(in the rows, 128 means zero)
One turn sends every row of this set to another row. A few are shown first. Where does it send the rows asked after them?
Q359: [137 119  96 145 131 157 113 119  98 140 101  89 133 131 139 105 124 118
 120]
Q273: [125 120 142 169 141 172 107 127 120 137 124 106 122 137 144 106 132 103
 125]
Q296: [126 148 151  88 148  94 119 156 158 121 168 107 126 115 122 138 139 145
 147]
Q448: [122 136 153  79 137 101 144 134 166 142 153 119 120 102 120 138 153 137
 133]
Q254: [131 149 120  98 116 101 149 106 125 114  99 164 133 135  94 135 139 156
 144]
Q271: [121 155 145 110 156  82  96 156 121 113 146 122 148 149 114 130 127 143
 149]
Q274: [127 129 120 155 147 152 102 126 107 135 110  92 137 144 145 105 127 102
 114]
Q720: [111 134 164 109 162 108 114 156 117 143 179 118 122 128 108 143 121 124
 141]
Q272: [118 134 179 102 153  96 103 145 149 137 163 116 143 125 123 128 135 139
 143]
Q251: [128 160 116 108 137  83 119 136 111 103 115 146 143 154  99 133 128 153
 150]
Q620: [110 147 121 107 165 105 115 162 104 119 155 131 138 156 104 147 131 126
 151]
Q234: [148 109 114 148 114 184 117 115 113 135 115  95 120 108 123 116 116 128
 141]
Q508: [116 155  89  97 150 116 141 133 111 107 125 152 143 162 109 144 130 145
 145]
Q895: [127 164 133 106 143  87 116 161 137 100 156 122 121 132 116 140 132 155
 155]
Q690: [129 116 130 169 135 173 109 129 109 141 123 104 118 131 144 102 131 117
 135]
Q581: [129 130 152  90 115 118 157  95 152 141 116 159 128 110 102 132 146 152
 136]
Q808: [129 121 111 161 141 160 108 129  98 141 111  96 128 137 148 100 130 113
 124]
Q981: [129 131 150  87 128 131 168  94 141 138 141 146 114 106 119 136 115 160
 118]
Q642: [147 113  96 138 119 169 116 113 105 136 102  88 130 117 125 113 117 123
 130]
Q188: [120 124 179 100 145 121 142 121 135 150 172 125 111 102 115 138 113 140
 126]
Q787: [126 146 105  87 132 129 168  98 131 116 117 158 130 135 117 138 122 162
 128]
Q626: [139 128  95 139 133 150 106 118 104 128  97  83 141 134 130 113 115 110
 115]
Q505: [127 171 122 114 132  83 137 145 125  97 130 149 110 139 108 139 137 158
 150]
Q420: [151 121  97 135 116 166 116 109 110 121  99  92 133 120 112 121 108 120
 127]
Q108: [150 114 122 149 110 186 120 109 123 124 111 104 121 110 110 122 113 121
 139]
Q96: [136 114 146 166 123 186 116 116 128 133 124 112 116 119 127 115 125 112
 139]
Q350: [122 123 183  92 135 116 134 115 164 150 148 134 132 105 116 127 143 141
 135]
Q579: [121 144 142  86 125  97 166 118 152 140 126 144 108 108 114 136 162 139
 127]
Q435: [139 111 130 162 123 186 113 124 117 138 126 102 116 117 131 111 124 124
 143]
Q285: [124 159 123 104 122  90 161 123 132 118 115 158 104 125 107 137 151 150
 137]

Q508 moves to Q787
Q272 moves to Q271
Q808 moves to Q359
Where do these go?
Q895 moves to Q505
Q420 moves to Q108

One turn sends every row of this set to another row. A few are shown first. Where does it send the rows asked after them?
Q571: [ 84 107 148 112 126  86 129 137 119 142 145 139 101 107 116 125 140 133
 131 124 111 121 163 132 143 154 137 148 134 166 153 164 150 169 129 147
 138]
Q677: [104 118 145 124 141  94 128 136  98 145 151 130 118 103 120 130 150 138
 117 126 116 105 165 115 137 172 131 152 152 167 140 155 155 146 113 142
 129]
Q91: [ 86 116 119 147 122 110 118 127 125 128 162 123 118 122 115 120 143 143
 118 115 109 115 128 123 148 170 113 118 175 163 162 156 162 176 135 122
 146]
Q468: [152 131 100 133 127 129 119 147 100 120 115 125 102 120 101  99 155 105
 125 119 138 148 114 124 132  95 113 119 107  56 103 100 136 126 128 147
 108]
Q364: [160 125 103 166 120 130 126 126 110 120 115 126 128 139 109 111 151  97
 116 130 129 154 109 111 126 105  97 100 136  65  96 100 140 110 131 121
 122]
Q230: [ 90 123 130 116 133 118 117 144 126 143 146 134  84 113 126 113 135 156
 134 107 112 116 145 140 152 146 133 148 137 158 164 161 165 184 139 139
 142]
Q282: [111 116 171 117 140 105 138 128 115 165 140 133 113 105 125 125 140 128
 129 131 119 108 171 122 135 150 155 152 153 170 142 160 146 155 141 153
 142]
Q686: [162 132 105 158 120 136 131 133 123 111 115 134 122 141 105 109 140  95
 122 127 133 145 118 108 131 109 107  99 126  69  78  97 141 107 120 132
 121]
Q109: [153 155 108 111 110 142 145 138 145 105 119 112 106 140 134 145 144 136
 151 126 160 120 113 127 133  79 128 117 123  58 114 127 118 130 130 147
 125]
Q973: [ 99  99 162 137 122  94 141 119 136 150 140 139 115 120 127 133 129 124
 134 134 105 120 160 128 135 143 137 134 156 174 152 166 147 165 152 135
 151]
Q700: [123 112 161 156 144 124 125 111 107 151 135 121 134 122 133  96 134 137
 114 130 105 122 140 108 125 168 150 134 178 178 140 148 144 143 133 131
 143]
Q381: [ 86 116 141 111 129 103 121 132 120 126 138 131  97 118 127 106 129 166
 132 111 110 128 130 134 141 156 146 143 137 161 161 177 141 172 124 135
 145]
Q922: [110 133 129 133 150 129 113 141  95 147 160 120 111 102 117 106 150 150
 116 111 121  95 146 119 141 171 130 149 163 162 150 142 166 160 124 142
 124]
Q785: [151 151 126 137 103 138 151 129 145 112 116 116 131 152 130 150 146 131
 138 136 148 137 101 123 117  91 115 103 144  59 108 134 119 111 148 112
 148]
Q68: [172 130 123 152 126 146 137 134 131 122 106 139 108 138 115 106 127  94
 134 128 134 141 123 118 126  83 121 107 118  72  82 102 138 116 143 142
 124]
Q382: [119 121 168 126 149 126 122 124 107 162 124 124 110 113 133  86 133 143
 125 123 111 126 149 119 132 157 169 154 148 171 141 149 140 154 132 149
 139]
Q949: [158 133 107 136 125 135 129 147 117 111 118 134 106 124  97  97 140  97
 128 118 140 137 119 118 130  96 121 110 109  64  85  98 136 123 126 156
 110]
Q868: [167 126 127 148 125 142 134 128 122 139 100 132 108 135 117 105 139  94
 134 132 133 156 120 125 128  76 124 113 120  64  99 105 133 123 155 138
 129]
Q648: [ 95 109 161 129 122 110 132 113 140 137 130 130 113 132 136 113 123 151
 132 122 105 136 130 130 136 146 153 127 160 167 157 177 134 170 145 127
 163]
Q302: [137 158 101 118 104 125 145 146 141  83 132 121 117 143 110 141 149 129
 132 117 152 123  99 122 127 111 111 101 127  57  95 131 122 114 118 136
 131]
Q593: [ 90 100 138 145 124  85 131 127 117 131 152 137 119 117 121 137 140 135
 122 131 103 116 153 121 137 165 114 134 156 174 152 161 159 155 125 122
 139]
Q102: [118 136 162 124 148 143 124 131 122 180 132 127  99 117 135 108 139 145
 130 122 119 116 164 124 148 150 157 154 154 163 143 147 162 161 144 142
 148]
Q995: [155 152 110 132 102 142 149 123 153 109 116 111 123 157 139 156 144 129
 143 136 155 130 112 115 133  91 116 103 140  63 108 127 120 116 126 127
 138]
Q437: [137 156  99 123 106 124 136 147 122  92 132 112 126 136 112 144 161 142
 129 122 154 128  94 122 121 109 103 109 133  52 111 130 122 114 120 123
 128]
Q978: [143 157 124 103 110 137 143 149 135 112 118 118 106 132 121 136 149 139
 145 123 156 131 105 135 121  80 130 122 116  51 114 136 116 126 143 140
 135]
Q441: [163 124  92 158 115 133 125 118 123 118 113 123 123 145 116 118 146  95
 127 134 137 149 121 105 144 101 105  97 132  69  97  92 138 123 117 136
 115]
Q603: [151 153 118 133 104 136 155 134 156  96 120 126 118 155 129 148 136 127
 138 128 145 129 107 123 122  97 113  99 135  64  92 134 126 108 135 120
 144]
Q975: [114 118 141 138 152 115 112 130  87 138 144 121 119 109 125  92 143 152
 113 118 108 114 140 112 130 176 143 150 154 171 142 146 150 147 111 139
 125]
Q872: [161 126  90 138 123 135 121 135 115 114 116 123 103 128 111 107 146 100
 135 123 144 138 120 116 143  88 115 111 113  63 103  94 133 137 120 157
 102]
Q827: [173 123 109 149 120 144 131 122 133 131 101 128 106 142 127 114 133  99
 142 134 137 148 128 115 141  76 120 109 118  69 101  97 136 129 135 145
 119]
Q695: [ 95 119 154 139 117 123 130 116 152 161 134 132 107 137 131 120 131 138
 132 124 108 136 147 128 153 150 139 123 166 164 156 160 158 174 154 122
 168]
Q27: [148 156 118 111 111 136 153 148 149  95 122 127 103 138 122 137 135 127
 145 118 152 120 106 132 123  85 127 110 121  58  99 134 119 123 141 145
 134]
Q190: [145 154  92 120 102 132 139 137 136  93 131 107 124 142 123 149 155 133
 137 126 160 120 104 117 134 104 112 105 134  59 112 122 118 123 113 140
 120]
Q207: [115 128 152 154 137 134 125 113 121 165 149 118 136 126 123 114 146 130
 112 128 115 112 148 106 142 173 136 124 193 169 141 141 159 151 138 127
 151]
Q988: [ 91 108 135 141 124  98 124 119 121 114 148 127 121 127 129 115 131 161
 119 118 104 124 118 124 133 167 126 124 166 167 160 174 143 162 126 116
 148]
Q497: [117 109 160 147 140 103 138 117 113 154 147 132 130 115 131 136 140 129
 119 137 111 104 162 112 129 161 132 140 176 177 140 158 152 143 135 130
 144]

Q593 moves to Q497
Q230 moves to Q922
Q995 moves to Q827
Where do these go?
Q868 moves to Q978
Q381 moves to Q975
Q27 moves to Q949

